[[ 26   8  14   7   7  32  27 -28 -29   5  39 -16  38  35   2]
 [-31 -21  19 -17 -25 -18   5 -12   7   3  24  13 -66  -2  14]
 [ -7  28  10  -4  24  11  -4 -49  13  18   1 -51  23  -3  36]
 [ 10 -15  39  42 -10 -16  -5  35  22  14 -12 -25  -6 -51   2]
 [-51 -13 -24 -11   1  -3   2 -24  23  10  17  11 -44   7  13]
 [ 10   3  38  48  15  14  11 -10   4  29  14 -37  24 -33  12]]
=>
[[ 10 -15  39  42 -10 -16  -5  35  22  14 -12 -25  -6 -51   2]
 [ 10   3  38  48  15  14  11 -10   4  29  14 -37  24 -33  12]
 [-31 -21  19 -17 -25 -18   5 -12   7   3  24  13 -66  -2  14]
 [ 26   8  14   7   7  32  27 -28 -29   5  39 -16  38  35   2]
 [ -7  28  10  -4  24  11  -4 -49  13  18   1 -51  23  -3  36]
 [-51 -13 -24 -11   1  -3   2 -24  23  10  17  11 -44   7  13]]

[[  7 -45  30  15  27]
 [ 27 -57  52  36  24]
 [-73  65 -14 -40  22]
 [ 85  28  14  29  21]
 [ 46 -14  17  36  -6]
 [ 42  -4 -41 -17  -7]
 [ 22  36  53 -44 -31]]
=>
[[ 22  36  53 -44 -31]
 [ 27 -57  52  36  24]
 [  7 -45  30  15  27]
 [ 46 -14  17  36  -6]
 [ 85  28  14  29  21]
 [-73  65 -14 -40  22]
 [ 42  -4 -41 -17  -7]]

[[  7 -38 -32  83  79 -40  61 -36 -24 -39 -41 -39]
 [-15  32  30 -75 -70  35 -62  35  30  37  39  33]
 [ 14 -35 -38  78  74 -42  55 -39 -29 -38 -41 -35]]
=>
[[-15  32  30 -75 -70  35 -62  35  30  37  39  33]
 [  7 -38 -32  83  79 -40  61 -36 -24 -39 -41 -39]
 [ 14 -35 -38  78  74 -42  55 -39 -29 -38 -41 -35]]

[[ 72 -39 -25  70 -63  11  47 -73]
 [ 21  56  53  12 -38 -61 -42   7]
 [-25  56 -50  16  29 -55  48 -12]]
=>
[[ 21  56  53  12 -38 -61 -42   7]
 [ 72 -39 -25  70 -63  11  47 -73]
 [-25  56 -50  16  29 -55  48 -12]]

[[-12  80  16  -8 -40]
 [-14  -4  18 -14  19]
 [ -2  39   5   4  -9]
 [  3 -22   3  -2   9]
 [ 34 -48  -8  18  -1]
 [-36  38 -14  33 -13]]
=>
[[-14  -4  18 -14  19]
 [-12  80  16  -8 -40]
 [ -2  39   5   4  -9]
 [  3 -22   3  -2   9]
 [ 34 -48  -8  18  -1]
 [-36  38 -14  33 -13]]

[[ 29 -25  42  15 -28  33  10  31   6  16]
 [ 12 -14  -4  45  -8   4 -22  25  18  41]
 [ 48 -32  46  35 -35  49   0  54  22  44]
 [-14   7 -10 -25   0   6 -11 -24  -7 -11]
 [-51  50 -62 -47  32 -30 -25 -67 -22 -35]
 [ 32 -22  39  17 -19  23  19  36  10  15]
 [-18   7 -18 -23   9  -7  -8 -24  -4 -14]
 [ 21 -27  26  12 -30  43 -14  24  13  27]]
=>
[[ 48 -32  46  35 -35  49   0  54  22  44]
 [ 29 -25  42  15 -28  33  10  31   6  16]
 [ 32 -22  39  17 -19  23  19  36  10  15]
 [ 21 -27  26  12 -30  43 -14  24  13  27]
 [ 12 -14  -4  45  -8   4 -22  25  18  41]
 [-14   7 -10 -25   0   6 -11 -24  -7 -11]
 [-18   7 -18 -23   9  -7  -8 -24  -4 -14]
 [-51  50 -62 -47  32 -30 -25 -67 -22 -35]]

[[-20  33 -88  28 -33 -15]
 [ 24   1 -85  14 -40  18]
 [  1  29   0 -10 -23 -43]
 [ 17  31 -12 -30  39  39]
 [-40  -5 -13  15 -33  31]]
=>
[[  1  29   0 -10 -23 -43]
 [ 17  31 -12 -30  39  39]
 [-40  -5 -13  15 -33  31]
 [ 24   1 -85  14 -40  18]
 [-20  33 -88  28 -33 -15]]
---
[[-22 -24  21  37 -50  16 -26]
 [ 26 -16  26 -31  13 -47 -67]
 [ 40 -38  47 -58 -20 -19 -47]]
=>
[[ 40 -38  47 -58 -20 -19 -47]
 [-22 -24  21  37 -50  16 -26]
 [ 26 -16  26 -31  13 -47 -67]]

[[  8   3  -4  -8  10  -6 -16  16   1]
 [-41   2   5 -26  -3 -17   9 -40  73]
 [ 21   1  30  43  -7 -24  41 -32   1]
 [-26   4 -19 -27  12  14 -29  26   9]
 [ 34 -13  16  30 -21 -22  24 -12  13]
 [-15  14 -20 -14  -3  29 -24  23 -39]]
=>
[[-15  14 -20 -14  -3  29 -24  23 -39]
 [  8   3  -4  -8  10  -6 -16  16   1]
 [-41   2   5 -26  -3 -17   9 -40  73]
 [ 21   1  30  43  -7 -24  41 -32   1]
 [-26   4 -19 -27  12  14 -29  26   9]
 [ 34 -13  16  30 -21 -22  24 -12  13]]

[[ 24  65  39 -32  47 -25  -8 -41  62 -16 -34  63 -16   4]
 [ -5  42  18  67  59 -73 -35 -73  35 -35  28  48  38  36]
 [ 54  -1 -70 -51 -80 -77 -18  64  -9 -49 -62 -70  14  23]
 [ 66  18  22  66   1 -31 -71   4  26 -46 -20 -46  35  60]
 [ 54 -39  44 -11 -37  20  76 -24 -21  -3   8  65  35 -19]]
=>
[[ 54 -39  44 -11 -37  20  76 -24 -21  -3   8  65  35 -19]
 [ 24  65  39 -32  47 -25  -8 -41  62 -16 -34  63 -16   4]
 [ -5  42  18  67  59 -73 -35 -73  35 -35  28  48  38  36]
 [ 54  -1 -70 -51 -80 -77 -18  64  -9 -49 -62 -70  14  23]
 [ 66  18  22  66   1 -31 -71   4  26 -46 -20 -46  35  60]]

[[ 52 -14  27   1]
 [-28   5 -10   2]
 [  9  -9 -10  26]
 [ -7 -10  -1 -17]
 [ 38  10  -4  -3]
 [ 89 -12  14 -10]
 [ -3  23   9  13]]
=>
[[ -3  23   9  13]
 [ 52 -14  27   1]
 [-28   5 -10   2]
 [  9  -9 -10  26]
 [ -7 -10  -1 -17]
 [ 38  10  -4  -3]
 [ 89 -12  14 -10]]

[[ 17  45 -47 -21  36  67  35   4  66]
 [ 17  35 -47 -66  36 -70  36   9  51]
 [-25  62 -47 -28 -65 -16  35 -23  66]
 [ 17  25 -82 -30  36 -16   2   1  66]
 [ 17  35 -47  -6  36  58  35   4  66]
 [ 17  89 -47 -28  36  52  35   4  66]
 [ 17  35 -47 -28  17 -73  85   4  60]]
=>
[[ 17  35 -47 -28  17 -73  85   4  60]
 [ 17  45 -47 -21  36  67  35   4  66]
 [ 17  35 -47 -66  36 -70  36   9  51]
 [-25  62 -47 -28 -65 -16  35 -23  66]
 [ 17  25 -82 -30  36 -16   2   1  66]
 [ 17  35 -47  -6  36  58  35   4  66]
 [ 17  89 -47 -28  36  52  35   4  66]]

[[ 31  25 -40 -24  14 -73  44 -48 -22  60]
 [ 20   3 -42  36 -29   8  31 -30  -7  64]
 [-31 -27  39  29 -15  71 -38  48  22 -61]
 [  0   1  14 -18  15  -8  -7   7  -1 -20]
 [ 32  20 -40 -31  12 -72  40 -44 -25  57]]
=>
[[ 32  20 -40 -31  12 -72  40 -44 -25  57]
 [ 31  25 -40 -24  14 -73  44 -48 -22  60]
 [ 20   3 -42  36 -29   8  31 -30  -7  64]
 [-31 -27  39  29 -15  71 -38  48  22 -61]
 [  0   1  14 -18  15  -8  -7   7  -1 -20]]

[[-10 -13  32 -23  35  11 -29  73  26 -18  60 -38]
 [ 43   6 -19  26 -12 -47  14  -6  -5  21 -37 -29]
 [-13  -7  -2  16 -39  62  70   0   2  32   9  33]
 [ -8  84  35  10  -9 -35  13 -51  39 -89  39  24]]
=>
[[ -8  84  35  10  -9 -35  13 -51  39 -89  39  24]
 [-10 -13  32 -23  35  11 -29  73  26 -18  60 -38]
 [ 43   6 -19  26 -12 -47  14  -6  -5  21 -37 -29]
 [-13  -7  -2  16 -39  62  70   0   2  32   9  33]]

[[-14  16  -1  10  45  12 -16  -6   0   5 -13 -23   7 -12  34]
 [ -2   8   4  11 -30   7   0   0  -4   1   1  -9  -4   1  11]
 [  3 -38  -6 -14   2 -19  18   5   6  -3  19  11 -11  10 -56]
 [  5  30  12  20 -84  16  -1   0 -10   0  -4  -4  -3   4  33]
 [ 47   6   4 -40 -50 -23  13   7  -1 -14  -2  81  17  16 -25]]
=>
[[ 47   6   4 -40 -50 -23  13   7  -1 -14  -2  81  17  16 -25]
 [-14  16  -1  10  45  12 -16  -6   0   5 -13 -23   7 -12  34]
 [ -2   8   4  11 -30   7   0   0  -4   1   1  -9  -4   1  11]
 [  3 -38  -6 -14   2 -19  18   5   6  -3  19  11 -11  10 -56]
 [  5  30  12  20 -84  16  -1   0 -10   0  -4  -4  -3   4  33]]

[[ 31  50  10 -17 -41]
 [  8  13   5  -9  16]
 [ 32  69  14 -15 -61]]
=>
[[ 32  69  14 -15 -61]
 [ 31  50  10 -17 -41]
 [  8  13   5  -9  16]]
